+4.40  +1.45  +2.59  +3.32  +0.35  +4.85  -1.23  +0.49  +8.12  +0.83  +4.01
-0.50  +3.60  -2.62  +2.01  +2.93  +6.20  -3.75  -3.36  +3.56  -0.38  +4.66
-2.04  +2.37  +0.10  +0.20  +3.04  -1.12  +3.42  +1.78  -3.98  +2.65  -0.39
-0.46  +3.46  -2.39  +1.95  +2.82  +5.83  -3.43  -3.08  +3.39  -0.24  +4.41
-1.43  +1.60  +0.32  -0.29  +2.67  -1.71  +4.07  +2.37  -5.00  +2.12  -0.91
+2.93  -0.92  +5.03  +0.56  -0.25  -3.51  +6.20  +5.78  -1.04  +2.93  -2.01
+3.10  -0.95  +5.10  +0.59  -0.26  -3.44  +6.25  +5.86  -0.99  +2.89  -1.96
+5.73  -0.31  +3.50  +2.18  -0.43  +2.91  +0.98  +2.40  +5.35  +0.06  +2.44
Give the entry just left of -3.08.
-3.43
Give the entry directly above -3.51.
-1.71
Give the entry just right of the smallest entry.
+2.12
The bottom-right entry is +2.44
The first entry of the smallest entry's row is -1.43
The 1st entry, reading row by row -> +4.40
Give the entry in the top-right corner.
+4.01
The largest entry in the first column: +5.73
The largest entry is +8.12
Give the smallest entry in the last column.
-2.01
The entry just left of -1.71 is +2.67
The entry just left of -2.62: +3.60
Give the entry directly above +5.83.
-1.12
The entry directly below +3.46 -> +1.60
Give the entry directly below the smallest entry.
-1.04
The second entry in reading order -> +1.45
Give the entry just right of +1.78.
-3.98
Give the entry just right of -3.75.
-3.36
Give the entry just right of +0.98.
+2.40
Give the entry just right of +0.32.
-0.29
The entry just right of +5.35 is +0.06
Give the entry directly below +3.32.
+2.01
The smallest entry in the first column: -2.04
The fifth entry in reading order -> +0.35
The smallest entry in the first row is -1.23
Give the entry just left of the smallest entry.
+2.37
The third entry on the main diagonal is +0.10
The third entry from the end, reading row by row -> +5.35
The entry directly above the smallest entry: +3.39
The entry directly above -1.43: -0.46
